Turns, then the turns between two rows, first turn first; the first pair answered
turn Simek:
[ 21 -13 -38  -1  19  18 -19  10  -8  35  20  10  15  -3] -> [-23  -8  37  -8 -14 -28  -7  12  19  10   3  -2 -32  19]
[-14 -21 -14 -13 -34   4  20   1  34 -38 -16 -18  32  28] -> [ -6 -22 -26 -10 -27  20  17 -10  22 -39 -17  -9  43  20]
[-37 -34 -25 -27   8  23  28 -36   7 -29 -37 -20  68  -4] -> [-49 -27 -29 -35   1 -14  37   7  43   3 -15 -41  59   4]
turn Sodur:
[  4 -49  -3   8 -12  21  13 -16 -26 -22 -19 -11 -10  13] -> [-16 -25  26  14 -10  -8   8  25  -3  17  17  -8 -42  13]
[ 26 -19   6  33  19 -30 -13  56  22 -14  15  46  29  33] -> [ 39 -19 -25  33  31  -1 -17  41   7  -7  17  52  45  17]
[-50 -19  15 -33 -30  15  35 -20   9 -14 -42 -22 -16  30] -> [-53  13  -1 -24 -13  27  22  12  12  58  14  -8 -35   5]
turn sena:
[-11   1 -18 -15  -1  27  -6  -5 -11  21  -1  -1  -2 -26] -> [  7 -20 -13 -12  -3   0   5   3  -2 -25 -23 -13  28   0]
[  3   4 -53 -12 -10  12  -3  -1   0  23  -5 -23  28  -2] -> [ -2  -1 -50 -16 -14  19  -4 -12  -4  13 -14 -23  28  -3]
[-13  12 -16 -18  -7 -10   2   6  23  49  19 -17  -8 -14] -> [-17 -10  -2 -26 -24   1   8 -40   8  -4 -31 -21   1  -5]
[-19  -2   3 -12 -54  14 -20 -22  -1   6 -15  -7 -65 -16] -> [ 13 -27   1   3 -44 -40 -12  25  32 -39 -19 -19 -15  25]
Now pairs of rows:
(2 to 4 turns a pair)
[ 10 -14  48  35  11   9 -15 -32 -28 -50 -20  44   9  11] -> [ -8   2 -21   5   2  62 -10 -51 -43  21  -8  24  -3 -33] : Simek then sena
[ 6  1 20  2  5 -4 12 12 -9 -1 17  9 -1 20] -> [  9  -9   8  -3   1  10  14  -9 -19 -16  -3   3   8  19] : sena then Simek then Sodur
[-10   2  13  -8 -13  19  -6 -40 -36 -23 -14  20 -16 -30] -> [ 14 -18 -39 -19 -18 -17  14   1  -3 -28 -21 -20  34  -7] : Simek then Sodur then sena then Sodur
[ 43   7 -44  18  23  22 -13  -2 -17  -3  16  24  30 -10] -> [ 45   1 -38  20  23  20 -12  -6 -16 -18   6  23  36  -2] : sena then sena
[ 14  -1   3  22  15 -15 -13  29   1   1  26  23  15   6] -> [ -5 -14  20   4 -12 -14  -1 -10  -2 -40 -21   9   7  13] : Sodur then Simek then sena then sena
[-47  -1  14 -18 -20 -24  19   0  12   3  -2 -22 -19   3] -> [-30  -8 -23 -22 -11  24  15 -34 -18   4 -15 -14   2 -17] : Sodur then sena then sena then sena
[-12   1  28  33   6  12 -10 -12  -3   0   9   2 -39 -19] -> [ 15 -12 -19  30  12 -16   2  31  23   5  13 -25   6   0] : sena then Sodur then Sodur then Simek
[ 17   0  29  17  17 -28  -8  38   0 -12  21  18  13  17] -> [ 13  11 -12   3  25  28 -14   8 -26  28  27  24   7 -21] : sena then Sodur then Sodur then Simek
[  7  -8  28   4  13 -20  16   5   4 -44 -21   9  24  16] -> [ 19 -10   7   6  23  -5  12   0  -4 -40 -18  15  40   9] : Simek then Simek then Simek
[ 17  -7 -19   8  -2  11 -12  19  11   2  20   9  21  18] -> [-12   2  14  -2 -20  28 -10 -23  -5  -6   1  13 -18   5] : sena then Simek then Simek
[ 13 -22  13   6  12  13 -15 -46 -21 -61 -11  24  24   9] -> [ 26 -20  -2  12  20 -40  -9  27  21 -34  23   8  41  29] : sena then sena then sena then Simek
[ 18 -23  33  30  13 -50  -5  18   3 -50 -23  23  24  32] -> [-25   3  67  24   0 -48  -5  11   5 -17  -8  24 -34  18] : sena then Sodur then Sodur
[ 56 -34  -6  13  34  -7 -18  20 -20 -50   3  18  56  27] -> [  1  17   1   0  27  -6 -21  50  -2  62  66  12 -22 -10] : sena then Simek then Simek then Simek
[ 28 -10  -6   3  15 -12 -21  34  -9 -17  -1   1  29  -1] -> [ -3  13   4  -6   5  20 -26   4 -28  18   7  12 -20 -31] : Sodur then sena
[  7 -27 -26 -43  -7   0  22 -50 -11 -16 -57 -18  22  15] -> [-38  14  52 -28  -3  -6   3 -41 -12  23 -12  17 -53   0] : sena then Simek then sena then sena
[-31   2 -34 -28 -51 -21  19 -18  25   3 -32 -37 -14  -5] -> [  8  -5 -40  -3 -15  38  -5 -57 -26 -21 -34  13  18 -25] : Simek then Sodur then sena then Simek
[-13 -17  -6  13 -29  10 -33 -42 -28 -34 -20 -12  16 -32] -> [-10 -17  30  31 -22 -39 -36   2  -1 -47   0  -3  16  -9] : sena then Simek
[ -4  -2 -21  -5  -9  -9  18  -5  12 -14 -40 -20  17  13] -> [-19  20 -19  -5  -6  25   8 -23  -8  25 -20  -2 -15 -14] : Sodur then sena then Sodur then Simek
[ -2   2  37  -6  -2  -1 -13 -34 -18 -28 -11   8  -9  -6] -> [  0  22 -11  -8  10   9 -15  -3 -10  39  26   5  -7 -28] : Simek then sena then Sodur then Sodur
[ 14  12 -10  30  30  35 -20 -30 -46   1  15  48 -22  -7] -> [ 27  -4 -23  31  23 -48  -1  51  16 -11  21   8  12  39] : sena then Simek
[-14  -8  23  -8   3  -1   2  18   8  26  35   7  -7 -11] -> [ 10 -28 -20 -13   6  10   6   7   2   6  17  -7  36  -7] : sena then Simek then sena then sena
[-15 -30  16 -17  -7 -10  -8 -24 -29 -36  -9 -15  -3   2] -> [-19  -9 -16 -18   5   8 -11  -2 -26  32  29 -13 -15 -23] : sena then sena then Simek
[ 13 -21  12  11 -24 -27   3 -10  -9 -43 -10 -16  20   5] -> [ -9  -5  14   3 -31   8  -3 -41 -30 -19 -10  -7 -13 -22] : sena then sena
[-62  30  20  -3 -31   0   1 -26  -4  12 -37  -6 -31   3] -> [-23  20   4  18  -9 -52   1  50  30  10  -7 -11  12  32] : Simek then sena then Sodur
[ 19 -19  40  14  -2   2   0 -25   3 -45 -25  24  -9  14] -> [  8  -6  46  12  -3  12  -4 -30  -2 -30 -19  30 -26   7] : Sodur then sena
[ -2   3   8   7 -13   7   1 -12 -10  -6 -13 -22  -5   7] -> [  7   2  11  14  -5  -8  -2  15  -1  -2   2 -16   1  15] : Sodur then Simek then Sodur then sena
[-14   4 -40 -17 -19 -16  14  23  28  52  13 -35   0   1] -> [ 11  -5 -65 -10   1  34   2 -13  -7  38   4 -11  26 -13] : Simek then Simek
[  9  -2 -20   7  22 -21 -17  22  17  13  28   4  -3  -1] -> [ 11  -1  -2  16  30 -10 -26  12   3   5  29  23  -7  -7] : Sodur then Sodur then Simek then sena
[ -2  -2  17   0  -5 -34   2  25  22  -4  15  -7  -8  20] -> [ 19  -2 -21   4   8 -14  -1  28  11  11  26  -2  15  10] : Simek then Simek
[  6  -8  34   0   0 -22 -20  -2 -18 -24 -19  23   7  16] -> [ 10   2 -11  -7   2 -34 -13  35   3  24  10   3  19  11] : Sodur then Sodur then Simek
[-31  22  56  -6  -1 -15   6 -13  14  -4  11   3 -55  -5] -> [ 13 -17  10  -9   6  11   9 -47  -8 -63 -38  -5  13   6] : sena then Sodur then Sodur
[-28   6  19  -8 -39 -42  13  30  14   9   0 -29 -19  17] -> [ 19  -4 -54  -2 -10  -4   2  35  -6  27  14 -19  37   0] : Sodur then sena then sena
[ 20  -6 -16  -8   2  21 -19   7  -6  -2  12  -9  35  -7] -> [-21   8  26 -18 -22   4 -15   4   9  12  15 -16 -15  -7] : Simek then sena
[ -2  -3 -28  10   6 -12  10  46   4  63  19 -24   5   7] -> [-44   5  16  -7 -20   5  12  -6 -12  52  -9 -27 -44  -5] : Sodur then Sodur then sena
[  9 -10 -16   0   4 -13  14  31   0 -29   0 -11  27   5] -> [ -4  12 -17   4  13   9   5  32  -9  20  30   3  -2 -19] : Sodur then Sodur then Simek then Sodur
[  2 -17   0 -17 -10 -22  11 -12  24  -2   0 -25  -2  -3] -> [  5  -6  21  -2   8 -24  -2   2  21   9  28   0 -11  -7] : Simek then sena then Simek then sena
[-23   7 -22 -33 -31 -45  22  45  48  42   0 -50 -10   7] -> [-51   5  28 -40 -50 -18  20 -24  17   1 -39 -37 -46   1] : sena then Simek then Sodur
[ -7  -7 -12   8  -5 -19  -4  42  40  -6   1 -34  26  26] -> [-10 -18  -7   3  -5  41 -13 -31  -8 -34 -35 -14  25   5] : Sodur then Simek then Sodur then Sodur
[-24 -14  32   4  -5  17 -15  -2  -8 -23 -31   0 -20 -18] -> [ -3  -2  -3  11  17  18 -22  40   0  27  15   6 -10 -29] : sena then Sodur then Sodur then sena
[ 21   7  17   9  14 -33   8  29  12   1  -1   0 -25  17] -> [ 18  -4  22   3   7 -25  11   3   4 -27 -25  -1 -22  19] : sena then sena
[  3  -8  39   4 -17 -60  30   9  16   5  22 -31   5  -1] -> [ -9  13  38   7  -6  -9  14 -26 -19  42  42  -3 -25 -36] : sena then Simek then Sodur then Sodur
[  9   1  -8  -1  -6  -7  -2  13  10  -3 -20 -18  23  15] -> [-3 17  6  4 -2 -8 -9 27 10 26  8 -8  1  7] : Simek then Sodur
[  5   6  21   7   9   9 -15 -25  -6 -20  -6  22 -14   2] -> [ 20   0  -7   8  12 -22  -9  21  23  -6   8   3  11  15] : Simek then sena then sena then Sodur
[ -8  13 -33 -14 -28 -10  28  16   1  20   3 -23  19  -5] -> [-20  25   7  -2 -20  25  10 -22 -30  15   2  10 -10 -25] : Simek then Sodur then Simek
[ -4  -7  10  21  -2  -3  -5  -9  -7 -26  -9   3  -1  13] -> [-10  -4   9  19  -8 -20  -2   8   9 -15  -1  -6  -6  19] : Simek then Simek
[-16   1  -8 -21  -6  16   3 -42 -32 -27 -17  -4 -12  11] -> [  1  -7  17  -4   5 -23   2  -6 -17 -52  -6   5   3  34] : sena then Simek
[ 12  -8  15  -1  14  36 -23   1  -5  -5   5  50  20   2] -> [ -3   0  23  -5   5  -5 -16  41  29  17  25  29   4  14] : sena then sena then Simek
[ 31 -28 -13  23 -16  19  -2 -47 -23 -11 -34  -6  -1  34] -> [  4   3  25  32 -10  22 -12 -38 -24  31   2  15 -50  16] : Simek then Simek then Sodur then Simek
[ 10  10  -6  16  -2  32  -8  -8  11   8  19  35  13 -15] -> [ 21  -2 -21  14  -6  11   3  11  31   0  12  14  34   1] : Sodur then Simek
[ 11  -1 -27  -6  -1   4  -1 -12  -8  12   2  12  -6   6] -> [  5  -1   6   3  -2 -20  -1   3   2   2   8  21 -17  18] : sena then Sodur then Simek then Sodur
[-14   4  28  -1   0  12 -12 -21 -10  -9  -2  28 -12  -2] -> [-22  14   0 -11  -5  -8  -4  14  15  32  16   2 -13  -2] : Simek then Simek then Sodur then Simek
[ 40   1 -21  22  41 -17 -17  48   8   1  32  15  37   7] -> [-26  -5  14 -24 -21   8   5 -50 -11 -37 -49 -19 -23  -3] : sena then Simek then sena
[ 51  -2   2  22  42  17 -25   4 -33  18  34  49  11  -5] -> [ 48  -1  20  25  35 -28 -21  39  -4  12  40  34  13  18] : Simek then Simek then sena then Simek
[ 17 -34 -38 -23 -21 -15  19 -23  10 -28 -57 -45  36   8] -> [ 33 -32 -17  -4  -1  13   0 -50 -21 -49 -57  -3  37  -3] : Sodur then sena then sena then Simek
[ -2   2 -13  -3  -5  38  -5 -41 -21  -2  -8   3  -9 -27] -> [-23   7  23  -5 -22  12  -1 -36  -5 -11 -13  -5 -34 -14] : Simek then Simek
